500 stands for zero in the data rows.
Here are some points:
[291 513 445 643 324 489 472 382 656 462 526 577 459 578 497 481]
[357 442 406 532 282 517 440 363 466 723 435 879 590 654 469 456]
[457 498 517 356 624 544 476 584 355 357 556 384 522 495 498 479]
[515 489 513 682 448 484 525 560 544 655 585 434 543 571 501 492]
[599 508 419 429 608 525 476 408 506 611 367 618 540 456 490 540]
[589 503 563 485 633 496 501 369 572 536 568 293 530 387 516 583]
[653 478 518 622 395 516 525 377 401 509 404 521 428 533 526 461]
[555 507 484 621 401 508 502 599 637 580 606 408 550 449 524 575]
[757 510 684 375 561 395 531 623 550 455 752 171 498 449 567 480]
[404 490 506 587 525 480 513 424 608 423 591 642 489 527 479 463]
[421 459 460 563 315 466 486 511 470 413 549 738 512 514 505 487]
[559 520 401 655 580 574 488 428 388 533 336 673 545 556 503 453]
[373 493 548 395 642 502 535 568 560 361 652 330 444 506 518 477]
[624 513 642 497 771 391 554 447 354 475 718 337 479 435 522 496]
[369 520 422 406 586 490 516 643 595 624 399 444 538 538 480 498]
[640 497 498 537 589 520 493 620 592 576 395 368 533 458 503 582]
[392 499 492 478 416 524 467 368 582 470 443 501 475 528 514 433]
[522 505 513 415 599 514 468 623 343 399 550 534 547 453 506 507]
[643 526 513 596 388 508 490 350 396 485 485 434 475 539 522 480]
[477 510 476 357 608 465 503 659 336 593 400 286 516 499 497 530]
[544 507 523 591 471 507 525 479 596 578 676 577 515 423 502 580]
[508 507 482 430 326 503 493 323 391 603 563 587 456 558 471 443]
[333 514 405 567 370 591 508 361 393 517 289 469 560 407 493 606]
[476 494 461 711 554 557 485 360 601 683 420 521 533 477 476 545]
[359 491 571 352 657 509 524 401 615 399 581 381 433 515 517 493]
[397 508 565 334 633 507 516 344 518 426 653 342 474 509 517 479]
[629 517 561 401 545 474 513 563 469 512 617 568 572 413 512 596]
[563 496 413 509 521 534 464 618 460 628 335 383 542 493 494 546]
[481 446 407 674 236 536 450 620 502 497 499 816 563 530 439 464]
[489 501 545 438 647 509 505 641 575 365 593 374 474 331 514 580]
[579 546 533 348 461 499 503 408 469 587 365 404 529 398 519 558]
[529 481 520 427 349 462 515 388 367 549 629 543 443 535 512 441]
Then 40 other points, each followed by its number:
[593 449 414 671 498 520 491 434 375 549 312 642 522 581 516 453] 0
[537 500 478 583 626 519 536 534 511 435 403 555 523 502 525 494] 1
[395 516 472 686 589 446 484 347 647 433 457 642 475 561 502 447] 2
[432 545 588 286 739 471 545 463 538 301 651 215 449 460 507 486] 3
[650 501 497 370 657 509 519 645 349 514 430 294 523 494 486 480] 4
[462 500 513 361 632 474 513 402 435 458 558 386 474 554 536 450] 5
[307 493 447 566 500 539 508 359 592 404 360 633 413 562 502 454] 6
[616 537 557 528 671 437 491 481 606 605 535 635 452 499 502 464] 7
[331 473 412 670 617 499 470 445 382 349 350 600 491 488 474 469] 8
[736 520 624 253 444 433 508 373 461 451 737 346 428 450 514 461] 9
[462 503 490 391 659 500 513 560 587 528 446 442 517 490 504 470] 10
[310 499 445 528 300 496 454 397 494 514 576 518 483 561 463 470] 11
[555 505 501 560 388 498 486 601 508 391 600 579 547 420 492 501] 12
[556 491 472 620 441 473 515 388 391 396 597 629 496 469 486 485] 13
[442 473 320 780 378 570 481 506 402 677 198 699 611 694 453 457] 14
[700 474 645 227 740 395 563 521 499 395 668 134 495 443 545 473] 15
[736 509 620 369 576 465 538 655 411 218 490 387 467 313 547 497] 16
[362 491 461 457 527 505 446 382 382 324 353 615 416 498 512 499] 17
[474 490 566 444 545 471 523 477 595 537 607 589 466 406 471 563] 18
[377 490 467 680 336 464 498 379 622 625 552 678 544 480 459 570] 19
[457 549 480 403 600 500 536 601 567 584 350 425 521 514 496 457] 20
[389 469 616 525 584 474 518 356 509 379 607 542 457 520 532 478] 21
[587 495 531 364 609 519 529 644 411 322 484 389 509 470 503 511] 22
[349 485 421 411 644 529 513 664 480 657 365 354 553 586 479 499] 23
[663 537 523 538 497 497 517 558 354 424 420 269 515 519 513 453] 24
[383 520 481 528 325 546 467 353 369 530 566 648 501 523 458 470] 25
[576 486 545 363 570 463 516 375 440 407 465 285 494 349 545 631] 26
[416 511 421 494 643 519 529 456 563 602 368 608 519 534 521 455] 27
[331 501 467 702 625 493 459 593 663 455 440 526 567 385 466 545] 28
[493 522 481 390 477 517 466 598 338 329 443 378 500 467 520 533] 29
[594 514 497 497 328 498 509 398 579 626 579 679 538 561 466 486] 30
[522 478 511 613 582 486 487 364 669 621 515 586 532 470 481 534] 31
[474 481 492 414 408 562 491 460 510 491 441 620 403 550 517 421] 32
[498 479 510 642 469 499 496 576 600 613 622 596 553 553 443 454] 33
[504 485 522 419 470 520 514 389 521 414 523 440 451 515 557 477] 34
[551 525 597 327 678 441 490 408 386 562 621 360 497 478 547 533] 35
[618 505 416 626 551 535 514 530 362 494 377 460 525 518 492 462] 36
[490 480 441 464 402 547 419 557 648 695 508 516 522 536 460 577] 37
[375 497 448 608 634 507 521 391 563 389 338 629 443 543 474 505] 38
[366 481 523 392 613 509 497 545 594 364 576 454 513 534 482 484] 39
Which of these numbered points is nearest to each point below, ignoring the direction in which the first points spread most? Its number follows each.
[386 456 538 414 608 445 499 574 366 513 547 416 529 530 516 467] > 5
[606 511 523 337 402 507 506 352 452 467 379 300 564 316 526 576] > 26
[477 472 418 478 490 527 493 640 532 638 295 475 558 580 507 443] > 20
[436 498 538 525 654 490 488 473 368 587 595 498 527 489 537 496] > 35
[470 516 449 414 397 558 506 633 573 577 370 389 547 539 491 471] > 20
[867 575 857 020 846 347 601 665 337 075 878 000 399 115 592 549] > 16
[667 524 751 231 711 388 577 599 319 423 871 107 472 358 551 482] > 25
[429 504 434 473 457 505 472 331 385 578 531 519 453 574 457 451] > 5
[581 501 483 370 475 528 549 444 441 530 402 382 534 531 532 443] > 15
[526 516 582 388 473 474 545 409 563 305 527 431 420 489 536 509] > 34
[401 536 527 668 544 514 512 647 494 641 593 592 548 550 494 487] > 33
[467 515 435 675 515 458 467 355 633 632 483 701 561 457 443 580] > 31
[562 511 519 377 616 513 506 659 326 339 594 521 539 467 507 494] > 22
[369 512 444 491 366 521 505 646 621 587 396 410 583 561 493 477] > 20
[480 487 466 656 323 497 491 335 623 612 595 703 502 472 495 571] > 19
[538 484 443 712 540 546 466 511 531 668 414 540 586 587 498 465] > 14
[619 523 525 511 390 472 490 582 508 317 657 606 524 410 507 489] > 12
[402 451 299 595 172 546 439 464 676 801 347 819 512 698 400 481] > 37
[392 483 417 594 639 554 458 578 346 340 373 652 495 521 501 468] > 8
[374 494 497 507 350 487 522 415 419 662 637 663 529 568 481 479] > 25
[325 473 428 569 477 524 450 334 665 440 330 668 430 560 499 460] > 6
[308 472 498 435 623 496 465 462 632 397 480 465 411 537 483 465] > 6
[408 491 516 414 370 522 439 409 396 498 589 490 471 577 507 464] > 25
[668 530 523 584 693 513 574 591 504 536 444 302 491 471 529 560] > 36
[519 522 521 321 413 504 489 334 446 514 416 347 505 362 475 654] > 26
[664 522 572 534 487 419 555 476 327 285 690 517 478 425 471 484] > 13
[401 508 497 665 598 495 529 378 627 458 526 691 482 522 518 470] > 2
[365 517 456 435 619 501 512 478 308 353 377 416 420 481 498 513] > 17
[340 509 521 641 497 497 494 395 603 435 572 623 454 537 484 485] > 21
[316 453 296 599 471 621 416 600 603 743 175 752 628 673 444 462] > 23
[521 483 476 370 631 524 545 614 517 547 400 407 534 561 542 449] > 20
[401 520 489 433 479 537 486 430 508 503 600 410 448 571 486 444] > 11
[606 484 582 432 502 428 521 475 387 462 629 477 435 514 492 464] > 15
[580 488 499 608 382 481 481 591 450 458 379 310 491 515 518 481] > 24
[474 512 477 546 390 529 502 370 490 510 368 546 476 555 474 463] > 34
[624 494 603 238 499 446 585 535 550 446 577 300 467 439 521 472] > 15
[655 550 615 466 454 437 504 551 591 490 781 403 471 460 539 476] > 30
[603 524 552 619 529 492 481 542 618 546 669 471 548 535 542 479] > 33
[613 486 526 627 494 457 492 583 551 564 590 476 556 549 497 458] > 33
[535 494 471 516 481 535 482 384 557 608 543 498 505 565 466 465] > 15
[640 530 544 607 522 494 521 386 337 443 641 527 502 336 473 602] > 13
[589 512 692 308 601 405 553 402 526 211 589 288 369 391 535 469] > 34
[445 458 402 776 274 545 443 617 666 715 491 735 601 641 457 451] > 33
[215 436 368 499 260 528 462 494 451 725 238 794 563 624 476 515] > 23
[595 514 550 563 355 517 492 660 401 392 600 675 536 458 498 496] > 12
[353 497 398 467 604 543 466 514 341 401 325 431 354 510 526 483] > 17
[508 479 421 631 373 518 474 535 551 661 524 756 581 564 470 487] > 33
[625 553 489 375 389 532 540 466 499 494 415 537 483 312 503 629] > 26
